Each row has a name. Each piece below is followed by the name of the row it came from, unless a question asks for something else. Each question is about the rows just above it.

[104  98 113 124 198 147 157 173  49 172] : Merap
[116 164 140 128 136 158  99 109 113 118] : Vopu
[137 152 122 157 121 142 134 108 100 132] : Galet
[121  86 115 102 143 109 158 162 121 141] : karit
[107 100 122 109 156  95 151 153 105 158] : Redon
[161 130  85 128 103 106 164 115 123 126] : gisa
[115 138 104 152 150 111 175 133  65 179] : pali
[167 153 146 113  86 139  74  94 184  69] : vin
[151 130 159 141  99 127 104  99 165 112] : Rer
[ 84 137 103 148 171 139 164 145  55 178] : kas
[121  86 122 157 122 142 158 162 121  83] : tas
The row with [104  99] is => Rer
Go on from [122 157 121 142] to the end of its row. => [134 108 100 132]

[121 184  75 129 121 120 144 189 155 119 130 144 123 109 171 173 109 170
 200 145 126 117 114 126 109  98 153 127 105 131 131 111] -> rif
[106 173  48 160  96  85 136 138 156  91  96 127 138 129  51 130 140  94
 187 122  89 101 121 129  45 140 118 157 105 131 131 111] -> Sesig
[144 155 138  92 100 112 202  74 192  98  96 154  90 106 171 172 145 101
 163 139  68 144  85 100  75 151 142 185  56 146 153 205] -> refek
[107 117 103 133 104  91 149 104 137 112  99 141 151 125  72 121 177 124
 173 124  89 100 141 115  89  85 114 122 137 163 148  83] -> zike
[112 122 137 160  96  85 136 138 156  91  96 127 138 129  51 130 140  94
 187 122  89 101 121 129  45 140 118 157  78 161 183 166] -> zofi
Go on from [171 173] to the end of its row. => [109 170 200 145 126 117 114 126 109  98 153 127 105 131 131 111]
q: [ 85 114] => zike
Where do [114 122 137] appear? => zike

[127 135 126 129 111 118 131 127 133 136 113 129 131 135 133  89  86 101
 119 125 172  65 116  84 116 180 173 106] -> Liket
[130 129  58  88 187 185 137 103  75  64 185  63 114 149 121  94 173 134
 119 158  58 176 122 176 165  73  59 170] -> rit
[149 155 124 147 110  99 109 162 107 130 107 118  86 156  79 120 129  76
 164 106 129 105  65  78 108 107 128 127] -> Radub
[ 88 185 185 137 111 118 131 127 133 109 113 129 131 136 133 107 118 127
 134 135 118 114 128 120 133 132 124 126] -> lemu
[ 75  83  85  60 110 112 193  76 101  43 110  90 117  94 108  66 139 109
 100 208  93  93 112 135 204 102  99 165] -> Zisa
[121 119  62  91 179 175 104 104  72  88 181  64 109 139 117 111 137 134
 110 120  71 176 121 160 124  70  67 130] -> fugub
q: [ 62  91 179 175 104 104  72  88 181  64 109] => fugub
[135 126 129 111 118 131 127 133] is in which row? => Liket
The row with [ 75  83  85  60 110 112 193  76 101  43 110  90 117  94 108  66 139 109
 100 208  93  93 112 135 204 102  99 165] is => Zisa
The rest of the row after [116  84 116]: => [180 173 106]
[173 106] is in which row? => Liket
Where do [ 88 187 185 137] appear? => rit

[109 153 121 117 129 136 129 163  93 159] -> Pid
[174 117 126  96 122 102 146 129 138 117] -> fuz
[101 123 148  91 187  90 151 105 151 126] -> zere
[117 122 147 187 151  90  91 144 112 131] -> mevek
[111 112 115 124 169 125 160 151  98 148] -> Met
[110 142 146 143 118 145 110 124 143 128] -> fodol
[101 123 148  91 154 136 117 157 101 204] -> Retis
[130  85 133  62 139  82 153 151 123 165] -> Dugus
[101 123 148  91 187  90 151 105 164 104] -> batas
[117 139 124 150 154 136 117 157 100 122] -> lep
[189  77 142  44 102  74 140 103 180  80] -> Bunes
[106 116 129  99 164 121 132 179 106 159] -> Difup
q: [189  77 142  44 102  74 140 103 180  80] => Bunes
After [154 136 117 157 100], its row goes on with => [122]
q: [ 91 154 136 117] => Retis
q: [101 123 148  91 187  90 151 105 151 126] => zere
The rest of the row after [163  93]: => [159]

[ 95  96 114 205 217] : Gidon
[198 198 193 169 214] : puni
[ 95  95 114 205 216] : nep
[ 95  95 114 205 213] : vesus
[166 153  47 177 222] : pofu
[ 94  95 114 213 210] : Laz
[146 146 140 190 217] : bif
[121 121 167 198 214] : sipa
[198 198 180 169 214] : nugim
[223 223 207 156 214] : miza
[ 89  89 187 214 210] : govin
[172 172 107 169 218] : Pitam
After [ 47 177], its row goes on with => [222]
q: [ 89 187 214 210] => govin
q: [153  47] => pofu
The rest of the row after [ 96 114 205]: => [217]
Go on from [207 156] to the end of its row. => [214]

[ 53  52 205 144 204] = rir
[144 205 136 171 143] = fizun
[144  52 126 125  99] = zap
The one value in zap and fizun: => [144]
q: [144 205 136] => fizun
Where do [144 205 136 171 143] appear? => fizun
Where do [ 53  52 205 144 204] appear? => rir
The one value in fizun and zap: => [144]
q: [126 125] => zap
[205 144] is in which row? => rir

[185 117 143  88 100 131 109 170  71  73 175 162 134 151 101 150  71 145
  82 193 184 183 218 142 128 123 148 114 127 152 123 174 194] -> nila
[185 117 143  88 100 131 109 170  71  73 175 162 134 151 101 150  71 145
  82 140 184 183 187 128 155 100 169  81 138 152 127 186 134] -> dakof
[ 86 149 165 193 182 135 148  87 168 169  35 100 142 161 183  95 154 121
 165 161  51  68  31 131 169 155  82 171 167  84 140  44 157] -> muvo
[ 86 149 165 193 182 135 148  87 168 169  35 100 142 161 183  95 154 121
 165 161  51  68  31 131 169 155  82 171 167  84 140  44 157] is in which row? => muvo
Go on from [169  81] to the end of its row. => [138 152 127 186 134]

[ 97  93 115 110 171 138] = bup
[115 117 143 118 173 138] = sivan
[150 125 132 152 113 142] = mefak
[119 160 132 203 107 131] = Pomal
[141 133 143 167 120 134] = sebe
[138 120  88 102  97 132] = rana
[125 132 150 152 109 149] = muzi
[122 113 108  87  98 139] = bober
[119 139 106 116 122 125] = poga
[132 141 135 158 149 120] = durid
[107 108 114 116 110 133] = Nebas
q: [150 125 132 152] => mefak
Shared by mefak and poga: => [125]
The one value in rana and Pomal: => [132]
q: [141 135] => durid
q: [107 108 114 116 110] => Nebas

[ 86  88 105 184]  rato
[162  40 111 141]  faf
[163  40 111 105]  katon
Which row holds [163  40]? => katon
Go on from [163  40] to the end of its row. => [111 105]
The rest of the row after [ 86  88 105]: => [184]
q: [ 40 111 105] => katon
[111 105] is in which row? => katon
After [162  40 111], its row goes on with => [141]

[108 101  53 158 187 120 189] = vekib
[ 53 100  53 142 171 113  54] = dov
[114 177 158  53  54 106  87] = Kod
After [ 53 100], its row goes on with => [ 53 142 171 113  54]
Which value is in both vekib and dov? => [53]
Which row holds [114 177 158  53  54 106  87]? => Kod
q: [158  53] => Kod

[126 126 151 126 153] -> fepo
[126 151 126 219 144] -> pase
[160 141 140 136 147] -> suzin
[161 184 114 168 218] -> dimuz
[106 161 142 129 156] -> tor
[112 154 183 219 191] -> suku
The row with [161 184] is => dimuz
The one value in suku and pase: => [219]
q: [126 126 151] => fepo
The one value in dimuz and tor: => [161]

[ 88 132 137 155 115 144 139] -> mez
[137 110 111 121 158 146 108] -> tavo
[ 90 148 112 152 123 139 124] -> limar
[127 126 133  95 101  93 129] -> kesu
[111 176 137 154 115 144 139] -> leka
[ 88 154 128 136 100 132 144] -> sinal
[128 181 125 144 119 134 130] -> kedes
[111 124 112 152 123 139 125] -> Desus
[156 126 155 116 103 110 125] -> namif
Go on from [154 128] to the end of its row. => [136 100 132 144]
Shared by limar and leka: => [139]
q: [155 116] => namif
Go on from [128 181] to the end of its row. => [125 144 119 134 130]
The rest of the row after [124 112 152 123]: => [139 125]

[169  82 133 197 127 170 126 148  36 120] -> tebu
[133  88 193  82 132  87 133 134 147 173] -> fige
[133  88 192  82 214  87 150 154 163 113] -> toz
q: [ 88 192  82 214  87 150 154 163] => toz
Which row holds [133  88 193  82 132  87 133 134 147 173]? => fige
q: [133  88 192  82 214  87 150 154 163 113] => toz
The rest of the row after [133  88 193]: => [ 82 132  87 133 134 147 173]
[169  82 133 197 127 170 126 148  36 120] is in which row? => tebu
q: [ 82 132] => fige

[138 122 139  87 116 117 157 185 187 126  87 107  60 122 116 105 166 162
 186] = bavi
[129  90 141 169 140 112 137 108  88 173  80 156 143 127 149 108 167 162
 137] = buz
[129 149 105 122 171 139 113  65 134 144 148 192 155 122  93 123 185 170
  63] = tate
[ 62 113 149 108  89 117 167  80  69 172  80 156 143 148 151 157 153 148
 110] = tover
[128 175 106 151 159 108  93 123 129 126 177 164 187 101 179 169 166 168
  89] = Kovar
[105  82 143 125 130 114 154 113 147 184  92 124 128 132  98 131 156 186
 102] = nomez
[141 105 124  61 156  84 140 115 122 152  78 163  80  60 138 139 108 180
 131] = Mog
[127 145 117 107  89 164  89 126 171  39 101 180 152 119 132 156  93  86
 115] = neto
[133 109 131 124 103 185 129 114 147  83  75 130 111 175  49  93 101  78
 124] = kef
[129 149 105 122 171 139 113  65 134 144 148 192 155 122 153 123 185 170
  63] = Gulev
[157  74 140 128 188  82 113 155  96 122 127  71 109  62 110 159  80 166
 128] = lutuk
[146 140 115 169 155  94  86 132 109 127 195 117 181  81 163 172 150 183
 110] = fon
q: [129 149 105 122 171 139 113  65 134 144 148 192 155 122 153 123 185 170
  63] => Gulev
The rest of the row after [167 162]: => [137]
[159 108  93] is in which row? => Kovar
The rest of the row after [172  80 156 143]: => [148 151 157 153 148 110]
Shared by Kovar and nomez: => [128]
After [114 147], its row goes on with => [ 83  75 130 111 175  49  93 101  78 124]

[135 132 141 135 127 129 139 132 136 131 128 134 134 142 133] = vibos
[153 147 173 144 137 146 166 141 145 137 138 155 141 177 138] = bokap
[100 107  98  96 123 123 102 114 102 115 116 111 115  99 114] = Selen
[166 163 136 162 125 127 134 125 167 124 145 135 120 132 118] = ruf
[132 130 128 133 124 126 129 130 135 139 130 128 129 129 131] = sekif
[172 167 183 171 113 149 174  99 168 104 151 158 105 180 103] = reduk
[105 109 133 107 136 131 133 146 108 145 119 133 147 139 141] = Koru
[132 130 128 133 132 126 129 130 135 139 130 128 129 129 131] = Niv
[104 109 139 110 126 132 138 115 104 120 120 135 126 141 122] = Finas
[114 112 132 105 103 125 125  75 101  82 111 139  85 131  94] = Lekav
[166 163 137  65 126 107  82 118  66 117  99  92 115  71 125] = zep
[114 113 121 114 101 125 128  76 109  81 120 122  75 121  92] = bulo
q: [145 119 133 147 139 141] => Koru
q: [136 131 133 146 108 145 119 133 147 139 141] => Koru
Go on from [114 113] to the end of its row. => [121 114 101 125 128  76 109  81 120 122  75 121  92]
The rest of the row after [166 163 136]: => [162 125 127 134 125 167 124 145 135 120 132 118]

[106  91  81  77  82  92 107 113 115 110  97  84  77  71  74  78  80  87
  85] -> fif
[ 64  60  60  59  82 100 117 124 124 114 105 103 106 117 134 153 167 175
 175] -> pifup
[ 32  44  72  95 117 133 141 143 139 130 116  99  80  62  48  36  41  51
  59] -> Varog
[123 132 138 140 137 129 121 116 117 122 130 137 141 139  92 130 128 128
 130] -> lepe
[105 107 112 121 129 133 133 130 126  91 121 119 121 128 141 161 184 203
 221] -> puse
[131 130 128 128 130 132 134 131 126 122 119 123 131 142 155 161 159 151
 139] -> mifam
[ 90  71  60  66  79 106 131 149 150 138 119 102  94  97 111 130 146 157
 162] -> rugo
[ 90  78  73  79  91 110 124 131 130 121 108 101  97 106 121 136 148 151
 147] -> Beba
q: [121 129 133 133 130] => puse
The row with [106  91  81  77  82  92 107 113 115 110  97  84  77  71  74  78  80  87
  85] is => fif

[146 108 115 121 108 109 132]  sed
[107 147 150 129 147 145 108]  gefut
[130 123 135 124 120 123 111]  gigod
[ 97 144 141  78 171 124 123]  Zug
[101 137 144 159 183 107 162]  Lol
[123 137 147 152 107 145 103]  Sot
[129 121 120 105 133 113 137]  Gure
[129 128 143 159 107 140 114]  git
[107 128 159 143 113 143 111]  tus
[113 144 150 141 137 147 105]  tifa
[110 145 151 133 142 145 104]  Lovez
The one value in Gure and tus: => [113]
Which row holds [129 128 143 159 107]? => git
Shared by Gure and git: => [129]
Which row holds [151 133 142 145]? => Lovez
Go on from [143 159] to the end of its row. => [107 140 114]
Which value is in both gefut and Lol? => [107]
The rest of the row after [151 133 142]: => [145 104]

[131 118 131 129 142 128 131  98 154 135]  mul
[123 130 129 145 115 137 128 144 118 124]  gol
[114 155 122 141  94 149 127 204  64 100]  Nibe
[132 118 133 132 144 117 131 102 157 113]  degu
[118 140 127 139 105 138 125 170  96 116]  Nusip
[130 126 122 120 110 133 125 115 123 126]  nasip
[135 112 133 122 157 114 130  83 176 144]  zotem
[132 124 131 122 138 119 129 119 140 133]  Peze
Shared by Nusip and gol: => [118]
q: [157 114 130] => zotem

[ 36 154 153  79 168  81 136 168  85 120 144  78]  Rop
[121 140  89  79 169  81 136 192 131  82 144 145]  Vok
[120 137 141  79 103 150 112 122  85 121  80 114]  luf
[145 136  89  78  79  78  80 167 150 150 121 152]  Kibe
q: [145 136  89  78  79  78  80 167 150 150 121 152] => Kibe
Go on from [ 79 169  81 136] to the end of its row. => [192 131  82 144 145]
Go on from [ 85 120 144] to the end of its row. => [78]
q: [120 137 141  79 103 150 112 122  85 121  80 114] => luf
q: [121 140  89  79 169  81 136 192 131  82 144 145] => Vok

[ 59 153 118 102  97 123 114  59 173 208 101 157 114 188 156  59  66  90
  92  54 125 148 160 150  93 143 108  72 119  50 165  90 118 156 124 113
 121 169  53 159 163 120  64 147 185 159 131 170  71 143  65] -> vik
[ 59 153 118 102  97 123 114  59 173 140 101 157 114 188 156  59  66  90
  92  54 125 148 160 150  93 143 108  72 119  50 165  90 118 156 124 113
 121 169  53 159 163 120  64 147 185 159 131 170  71 143  65] -> livem
[ 59  71  66 153 128 153 188  89  82 206  57 138  79 105  67  91  56  63
 125  51  65 125 188 134 172 163  67  82 161  86  82  66 155 184  73 153
 147 108  74 116 177 145  93  81  89  93  75 113  59 188  93] -> vog
[ 59 153 118 102  97 123 159  59 173 140 101 157 114 188 156  59  66  90
  92  85 125 148 160 150  93 143 108  72 119  50 165  90 118 156 124 113
 121 169  53 159 163 120  64 147 185 159 131 104  71 143  65] -> ruv
[134 146 178 124  88  98 107  93 167 117 124 124 123 165 157  92 177 118
  92 120 133 127 122 114 121 121 156  93 113  98 167 114 109 131 124 122
  90 158 171 154 135  90  90 156 161 155 134 155 115 126  93] -> povi
[126 145 192 108  65 103  97  72 187 120 118 139 106 198 186  70 199 105
  85 107 127 158 148 113 109 139 107  59 113  75 205 101  94 154 115 131
  85 204 192 193 145  75  55 176 185 184 125 200 104 129  61] -> meral
q: [ 59 153 118 102  97 123 114  59 173 140 101 157 114 188 156  59  66  90
  92  54 125 148 160 150  93 143 108  72 119  50 165  90 118 156 124 113
 121 169  53 159 163 120  64 147 185 159 131 170  71 143  65] => livem
The rest of the row after [101  94 154]: => [115 131  85 204 192 193 145  75  55 176 185 184 125 200 104 129  61]

[136 100 129 191 191 115 105 135] -> Geses
[136 135 129 191 132 110 109 102] -> lis
[105 145 160 129 126 110 106 135] -> Sotif
q: [105 145 160 129 126 110 106 135] => Sotif
After [126 110], its row goes on with => [106 135]
q: [136 100 129 191 191 115 105 135] => Geses
The row with [145 160 129 126 110] is => Sotif

[127 127 129  82 129 128 128 128 127 129 129 127 130 127] = sulop
[139 117 116 157 128 156 180  82  89 128 127  52  82 107] = boril
[174 135 129 128 126 129 126 127 131 129 127 127 125 127] = toka
[ 87 103  82  85 177 113 129  83 128 118 174 136  51 163] = nosas
[143  76 120 153 126 147  68 125 198  84 131 114  51 117] = fefu
Shared by fefu and nosas: => [51]
Which value is in both boril and fefu? => [117]
[131 114] is in which row? => fefu
q: [174 136] => nosas
After [118 174 136], its row goes on with => [ 51 163]
Go on from [147  68 125 198  84] to the end of its row. => [131 114  51 117]

[130 130 124 120 135 126 119 126 133 123 141 120 130 136 129 130 134 130] -> kima
[113 168 105 180 109 163  90  90  99 150  83 125 101 205  85 110 135 108] -> nemaz
[128 127 126 127 126 134 130 127 129 126 129 130 128 126 129 128 126 131] -> Pupe
[126 126 131 124 130 134 114 125 123 135 130 126 132 133 117 125 139 113] -> tosa
[126 121 129 107 107 162 141 106 152 122  89 145 124 127 117 133 108 128] -> Fad
[129 132 117 145 147 115 111 141 113 134 153 117 130 128 135 125 140 128] -> Siro
[130 129 133 126 128 151 124 142 161 136 136 138 126 118 131 134 121 120] -> nazu
[128 127 126 127 126 134 130 127 129 126 128 130 128 126 129 171 126 131] -> Zude
[114 168 118 108 121 143  90 137 155 144 127  89 155 121 117 146 112 119] -> kes
[157 129 110 116 143 118 122 106 104 153 124 109 116 109  95 154 141 128] -> tupoz
[127 129 129 128 127 128 127 128 129 128 127 129 128 129 129 126 129 129] -> Zisel
[137 124 120 126 169 151 125 142 161 140 152 149 153 112 137 127 104 135] -> Dimum
The one value in tupoz and tosa: => [124]
[128 127 126 127 126 134 130 127 129 126 129 130 128 126 129 128 126 131] is in which row? => Pupe
The rest of the row after [113 168]: => [105 180 109 163  90  90  99 150  83 125 101 205  85 110 135 108]
Go on from [123 135] to the end of its row. => [130 126 132 133 117 125 139 113]
Go on from [130 126] to the end of its row. => [132 133 117 125 139 113]
Go on from [151 125 142 161] to the end of its row. => [140 152 149 153 112 137 127 104 135]
q: [130 134 114 125 123] => tosa

[138 101 137 100 126 119]  zeset
[122 136 141 151  41 167]  Tane
[121 101 100 138 140 140]  reki
[121 101 141 137 104 152]  Pefu
[153 100 137 141 127 205]  sesa
[118 140 137 100 126 119]  fepak
[110 136 137 130 116 131]  nos
[120 146 140 121 141  70]  tezes
Go on from [101 137] to the end of its row. => [100 126 119]
The rest of the row after [121 101 141 137]: => [104 152]
Go on from [110 136 137 130] to the end of its row. => [116 131]
Which value is in both nos and fepak? => [137]
q: [121 101 100 138 140 140] => reki
q: [101 137 100] => zeset

[153 105 161 200 135 128] -> Tad
[ 95 118 104 139 115 158] -> lalek
[171  58 155 206 162 124] -> kored
[104 142 158 154 102 150] -> gufam
[ 93  71  98 153 130 186] -> Veluf
[ 84  94 122  38 135 147] -> fuli
After [142 158], its row goes on with => [154 102 150]
The one value in Veluf and Tad: => [153]
Where do [ 94 122] appear? => fuli

[169 130 151  65 123 140 153  70 198  91 143 114 102 169] -> ratis
[160  81 130 138  76  91  54 116 156 120 146 126 157 109] -> mugib
[157  59 117 200 202 159 181  70 198  91 144 153 130  74] -> goza
[ 64 102  58 116 155  59 192 153  58  97  64 203 120  70] -> Varon
[ 82  80 131 183 145  65  76  52 125 116 127 198 163 111] -> Kav
[ 90 180 121 163 135 166 129  61 162 101 173  61 111 167] -> Kuvit
[195  67 160 191 152  87 141 151  52 184  61  69 156 159] -> lir
[179  64  87 139  80 165 201 203 117 152 132 178 114 159] -> duni
[204 197 178  79 154 153 107 178 201 173 158 194  74  73] -> pelun
[129 112 143 104  64  72 143 125 117  58 109  66  85  54] -> Vezir
[ 75  58 104 146 188 181  78 180 159 164  79  56 146 128] -> laga
[ 64 147  89 159  51 186  60 158 126 151 151 193 202 129] -> buloz
Go on from [ 70 198  91 144] to the end of its row. => [153 130  74]
The one value in goza and lir: => [159]
The row with [153  70] is => ratis
Shared by duni and laga: => [159]
Which value is in both pelun and Varon? => [153]
The one value in Kuvit and pelun: => [173]
Where do [153  70 198  91 143 114 102 169] appear? => ratis

[ 88 179 177  84  92 157 118 144 113  97  93 160 111 119 137] -> Fode
[115 138  91 157 127 177 142 123 143 148 143 129  89 127 115] -> Bodog
[ 88 179 177  84  92 157 118 144 113 144  93 160 111 108 117] -> Puge
[115 138  91 157 127  97 142 123 143 148 143 129 112 127 115] -> gam
The one value in gam and Puge: => [157]
The row with [ 88 179 177  84  92 157 118 144 113  97  93 160 111 119 137] is => Fode

[182 163 188 173 175 159] = zelo
[171 170 188 159 180 126] = lapop
[204 159 182 169 185 178] = kir
[169 188 201 181 177 159] = dipak
The row with [177 159] is => dipak
q: [182 169 185 178] => kir

[206 125 149  45  93]  Vozaf
[ 92  85 196 136 153]  Mut
[178  33 154 107 163]  zeso
[ 93 149 135 108 163]  Ral
Shared by zeso and Ral: => [163]
Go on from [ 93 149 135 108] to the end of its row. => [163]
[ 93 149 135 108 163] is in which row? => Ral

